One turning vector, and how many steps it has turned:
The counts run from 0 to 126.
[121 103 157 140 160 141 136 132 162 115  78 141 107 117 105 138 122 174
 106 102 149 114  95 127 162  93 170  92 113 107 139 154 132 139 122 155
 171 116 111 125 134 147 186 128  90 192 119 113 115 165  87 128 134 162
  85  73  95 118 137 157 122 102  96 147 114 109 161 139] => 57
[110 135 122 130 128 108 120 127 145 133 104 140  70 127  91 132 110  95
 126 118  91 139 136 115 146  75 172 117 122  78 109 123 142 144 117 183
 165 107 111 119 139 133 117 114 108 168 140 106 112 202 134 144 160 142
 100  84 103 105 174 138 123  98  86 183 138 108 160 105] => 103
[121 106 154 115 152 116 142 103 167 127  83 109 107 110  90 142 119 150
 112 100 137 117 107 113 159  87 157 103 123 116 132 138 145 155  93 170
 178 119 112 132 146 148 140 121  92 207 115 118 110 151 113 146 135 164
  93  80  85 133 129 142 146 117  73 153  99 103 128 141] => 54
[154 108 144 145 165 123 118 147 188 120  87 139 102 138 105 147 117 142
 108 157 116 134 127 120 160  80 143 102 109 113 127 143 141 156 110 130
 135 100 109 136 153 145 149 127  76 200 140 146  84 182 154 146 143 132
  89  91 158 124 154 169 135  75  99 163 136 112 132 156] => 35
[117 127 148 110 149 123 155 110 145 128  86 145  78 111  92 119 100  97
 146 144 131 123 126 133 118  67 182 114 129  82 103 124 138 150  99 182
 156 124  95 139 142 123 127 119 110 187 127 102 124 184 126 125 141 135
 126  72  87  97 139 130 138 107  74 154 120 111 161 136] => 94
[102 106 126 119 134 123 141 129 171 123 111 137  86 136  94 140 120 100
 130 132 129 116 110 120 151  81 170 110  97 115 117 100 132  98 127 127
 160 122 107 101 161 145 156 102 112 164 139  95  86 191 125 136 139 112
 100 107 140 110 171 162 110  95 115 160 181 122 160 129] => 3
[129 115 150 123 150 122 130 123 179 118  96 103 107 143  98 162 124 147
 104 104 101 121 130 121 173  70 153 113 115 119 115 116 150 140  82 150
 170 109  91 147 145 159 118  99  79 202 127 125  93 143 124 150 147 131
 100 107 119 132 156 150 129 119  75 153 133 112 106 156] => 45
[130 124 135 127 151 134 148 131 167 119  95 163  76 115 114 124 104  99
 124 147 137 117 111 127 133  64 181 101 131  88 109 140 132 132 127 151
 147 123 121 123 146 120 170 126 108 163 144 111 103 195 113 122 142 141
 111  70 118  91 139 130 121  89  96 158 141 109 184 121] => 97
[118 127 133 135 129 125 133  88 151 112  99 149  77 121  96 119 112  86
 135 125 136 113 115 109 143  70 172 121 138  85 113 119 111 130 113 172
 160 125 114 103 176 128 141 115 124 137 147 111  89 224 105 141 150 153
 103  79 133  99 149 133 112  98  97 170 136 107 169 114] => 100
[102 119 137 109 119 138 118 103 143 122 117 131  83 131  98 147 145  83
 136 138 112 121 137 100 141  71 148  87 118 113 128 106 135 121 116 134
 189 112 117 104 169 147 115 111 124 156 149 120  94 193 117 168 140 167
  95 101 117 104 164 164 101  87  93 185 174  99 154 109] => 109
[139 121 145 122 149 154  91  93 161 104  96 130  99 102 104 131 126 107
 125 151 154 130 138 104 137  74 106  94  93 112 136 118 118 147 107 140
 157 112 109 138 160 162 152 126  90 164 120 145  72 205 135 146 115 154
 101 111 147 105 145 184 127  85 102 164 150 114 130 164] => 29
[114 123 141 129 127 119  94  89 161 106 123 139  71 106  92 128 126 133
 148 127 159 127 124 115 128  79 108  96 102 112 139 114 125 122  97 157
 183 116 105 112 152 171 172 124 115 157 140 142  85 177 106 149 127 153
  78 113 153  99 164 169 115  99  74 156 141 100 158 126] => 20
[145 109 146 161 158 118 118 138 185 122 101 139 110 143 115 162 122 158
 100 134 124 123 117 127 180  74 151 106 110 117 122 128 135 137  95 129
 138 104 113 126 161 146 157 121  75 186 133 132  81 183 123 159 152 121
  86  98 166 124 140 168 118  84 105 165 157 112 134 147] => 39
[121 124 132 152 134 128 124 125 157 118  96 160  76 126 106 127 114  99
 118 136 122 114 114 114 153  71 181 109 126  96 116 127 123 121 132 161
 160 113 122 108 157 130 165 125 124 152 157 114  97 209 112 135 147 145
  94  88 130  93 148 149 101  81  97 175 156 104 182 115] => 101
[135 124 150 124 153 147  91 104 165  92 105 128  87 100 113 130 118 127
 140 143 143 119 130 119 136  79 101  91  98 120 128 120 123 126 114 146
 179 120 106 127 143 172 161 133 101 159 124 144  80 196 120 147 127 142
  84 116 146  91 161 188 120  93 101 161 164 113 147 147] => 25
[127 113 154 136 135 124 123  98 166 113 105 122 113 141 108 153 118 133
 117 115 135 126 123 103 183  64 151 134 111 127 130 113 132 138  66 122
 155 110 103 111 191 153 123 103  76 184 137 130  71 173 111 167 141 136
  86 112 159 121 137 156 114 114  86 156 147 112 109 155] => 42
[120 122 130 114 139 118  92 108 155 105 117 126  79  96  86 125 121 132
 144 119 132 131 144 125 123  82 103 110  95  97 118 107 154 147  99 181
 177 112  86 142 125 176 144 125 100 177 122 143 104 174 134 143 122 145
  95 106 118 112 182 167 136  89  71 164 124 105 145 130] => 23
[ 89 117 108 100 124 115 143 130 156 133 116 114  71 135  76 138 129  86
 132 129 117 120 121 114 137  70 156 122  97  95 112  94 145 124 106 162
 163 103 107 122 140 153 130  99 112 194 134 102 111 174 145 139 146 118
 102 108 111 131 193 142 139 103  75 168 140 116 154 128] => 5
[132 126 129 130 140 114 140 125 166 129  93 151  71 123  99 123 104  93
 123 134 118 120 122 128 130  75 186 106 129  81  97 132 139 148 121 188
 149 110 105 131 130 114 138 127 110 176 141 120 113 195 128 126 152 141
 116  64 105 101 150 134 132  90  84 163 118  97 171 119] => 98
[127 125 147 104 152 129  90  90 160  97 107 114 101 108  99 124 125 108
 135 145 145 136 140 104 140  83 111 102 100  97 134 113 129 156  88 170
 161 115 100 149 145 168 125 135  84 175 117 147  80 193 139 147 126 157
  95 105 135 114 161 175 143  96  88 174 136 101 120 148] => 28
[ 92 127 124 117 117 129 110  99 144 130 116 122  84 129  85 140 128  81
 128 127  99 135 160 106 151  70 148 114 122  94 113  89 139 135 110 163
 175 111 108 108 154 145 113 107 128 167 140 108 105 194 132 157 154 150
 101  96 107 119 172 155 108  98  85 182 155 105 147 108] => 108
[143 111 157 139 151 133 119 124 170 119  94 130 112 148 111 155 122 151
 117 119 124 107 108 120 180  71 149 110 108 133 133 134 131 116 103 114
 168 108 108 116 175 155 151 104  80 182 136 127  79 157 107 155 139 135
  81 111 160 122 138 166 103 102  89 160 160 108 124 156] => 43
[ 94 118 110 107 122 108 138 112 171 130 108 124  83 129  72 120 118  90
 122 116 122 126 122 110 150  66 173 131 111  94 111  88 145 128  96 170
 140 117 102 118 152 134 130 102 101 176 131 103 102 209 138 143 142 113
 112 110 123 126 188 144 131 110  96 172 137 122 144 119] => 1
[122  91 139 109 144 118 108  90 152 101 113 128  86 112  83 126 121 139
 142 131 139 146 125 125 122  72 105 109 110  96 140  87 138 135  59 174
 163 142 108 147 144 156 135 113  91 167 134 130 105 175 130 131 144 139
 117 116 133 104 160 171 119 103  74 177 159  89 124 135] => 126
[144 118 150 121 167 145 102 125 171 115  80 131 102 109 113 150 118 129
 122 173 144 114 132 118 139  77 119  86 104 114 131 147 130 139 123 139
 148 110 121 147 142 158 159 128  84 179 130 152  81 197 142 130 122 150
  93  96 147 102 148 186 136  69 104 167 148 121 141 157] => 30
[113 106 168 113 144 129 146 102 163 116  92 102 108 125  89 152 130 139
 119  97 130 118 123 114 169  67 152 112 110 123 127 125 137 142  83 159
 186 114  92 122 166 163 124 104  87 213 115 120  99 144 115 146 130 150
  96  92  94 135 126 150 130 117  61 143 114 104 112 150] => 50
[134 113 148 150 146 110 109 101 173 113  95 138 115 135 116 149 131 133
 108 131 138 130 119 101 174  71 139 119 111 120 132 119 115 147  83 128
 142 109 112 120 180 145 134 109  86 174 143 142  66 200 127 161 138 138
  82 105 177 125 130 178 112 104  90 158 154 106 127 157] => 38
[128 106 172 116 156 145 157 119 164 119  85 125 115 124 109 154 124 155
 116 111 159 104  91 122 164  74 152  97 103 136 150 152 123 123 113 129
 190 125 119 114 165 155 169 114  91 189 129 109  96 144  97 137 129 157
  87  79 108 121 122 151 124  95  86 146 129 107 144 153] => 52
[119  94 147 119 128 124 132 136 162 133 104 140  97 130  93 152 149 113
 129 175 126 133 127 114 131  79 140  76 105 124 134 116 145 137 118 125
 167 118 132 113 139 157 154 115 117 187 160 130 110 162 133 145 150 156
  99  79 116 112 165 170 125  58 101 169 161 109 161 106] => 115
[ 92 128 143 105 146 147 126 126 124 121  86 139 119 133  78 120 131 115
 134 131 131 155 139 104 157 104 180 111 131  79 136 129 137 177  98 158
 152 100 121 122 145 158 113 125  98 202 134 127 124 169 117 164 135 160
 125  84 111 162 169 164 142  75  84 160 121 123 141 157] => 72
[118 105 136 121 132 133 133 154 164 142 111 133  77 137  90 157 137  93
 135 147  97 135 140 112 133  79 146  90 108 113 117 106 147 134 128 144
 184 112 126 119 137 158 133 116 128 188 156 128 108 168 149 147 147 153
  91  86  97 106 180 162 126  62  90 177 164 107 155 101] => 111
[119 119 156 139 138 142 143 140 134 117  85 177  94 141 107 135 126 147
 143 144 143 135 118 124 153  83 205  90 128 102 126 122 131 141  94 122
 152 101 112 106 141 151 164 110  89 178 171 134 126 152  96 173 131 130
 111  77 137 139 162 155  97  59 107 149 137 146 152 143] => 79
[105 112 161  93 138 144 151  92 139  98  88 148  81 103 111 120  96  91
 167 141 148 110 119 118 130  64 173 115 134 100 108 114 110 124  84 161
 168 134  94 128 161 142 135 102 102 157 134 113 101 187  99 138 122 142
 131  91 109  86 142 144 105  99  75 156 141 117 147 155] => 91
[104 114 145 125 139 126 113 102 139 108  91 130 102 117  93 111 116 152
 101  81 158 125  99 111 168  88 157 103 125 104 153 138 117 143 104 164
 173 122 123 121 163 154 161 124  99 165 114 114 101 196  75 158 119 169
  89  90 107 128 137 155 111 122 110 159 131 103 156 144] => 60
[114  87 145 119 119 110 124  87 146 119 120 156 104 122  93 138 148 116
 144 166 151 124 126 107 132  77 134  80 118 124 153 100 131 140  80 130
 165 122 127 115 152 162 151 114 123 173 154 143 102 177 122 169 138 163
 104  92 135 101 155 168 106  91  85 179 154 104 141 117] => 118
[110 103 163 127 143 125 140  96 156 111  78 133 116 107 101 139 121 157
 112 108 180 113  92 113 163  85 168  93 113 123 150 155 118 141 112 153
 177 124 123 113 163 145 172 123 107 173 120 110 103 171  85 144 130 170
  84  86 105 122 110 158 113 109  85 146 129  99 153 136] => 56
[121  82 151 134 141 108 118 101 153 109 113 157  86 123 100 133 131 152
 142 141 156 135 104 132 128  71 117  85 119 117 146 107 136 121  85 132
 159 139 125 124 146 163 177 122 106 162 154 133 100 167 117 151 141 145
  97 103 139  82 161 179 105  91  85 172 167  93 149 126] => 123
[102 115 153 122 158 161 115 150 140 104  72 124  99 128 100 125 109 147
 105 102 126 141 125 133 159 102 178  94 113  95 133 141 128 140 144 153
 170  99 134 123 137 159 150 135  85 179 115 116 123 190 100 139 131 143
  98  90 110 136 180 178 118  80 121 168 153 126 158 159] => 66
[136 121 143 119 151 116 111  81 158 108  91 132 101 126 107 127 134 113
 117 147 148 128 140 101 160  81 120 112 113 113 135 114 119 164  82 133
 138 119 126 138 171 145 130 128  96 171 126 144  68 209 136 155 133 161
  98  95 153 118 132 180 131  94  93 169 138 109 119 157] => 33
[147 112 143 140 155 132 114 111 178 111  95 145 106 132 109 138 124 123
 110 163 144 115 126 108 166  81 131  93 109 119 131 139 115 150  99 122
 132  93 120 130 172 149 152 122  87 176 133 144  78 196 135 149 133 150
  88  96 174 112 130 179 132  76 103 164 148 111 132 159] => 34
[107 124 148 118 150 162 121 149 140 115  75 131 105 137  91 136 121 128
 128 139 125 153 134 116 154 107 174  97 120  92 126 129 136 163 129 148
 155  90 124 124 137 157 135 122  88 206 135 120 133 170 104 157 131 154
 107  89 108 155 166 169 144  60 102 167 142 141 164 155] => 71
[128 100 165 115 159 138 151 136 179 124  72 115 105 124  93 150 121 153
 111 116 135 114 103 119 149  84 173  83  99 127 134 148 142 133 128 149
 179 122 102 129 132 150 162 127  92 217 126 111 115 140 110 130 135 151
  97  78  83 128 130 154 149 104  84 148 121 109 147 139] => 53
[133 115 143 140 143 113 123 110 168 129 105 121 102 145  94 141 120 138
 109 108 109 137 130 115 181  74 150 133 111 109 126 110 147 153  66 150
 150 101  97 128 160 152 115 104  77 193 135 132  92 173 134 162 149 136
  93 105 145 134 152 154 128 122  72 164 134 108 103 146] => 41
[ 91 122 165 110 136 120 136 100 124 100  94 156  79 116  98 119 110 119
 169 118 144 126 126 123 139  69 188 126 131 103 116 101 123 130  66 150
 171 119  88 126 155 150 122 106  97 169 137 125 123 167  99 155 126 127
 124  98 102 112 159 139  90 100  69 150 128 135 131 150] => 86
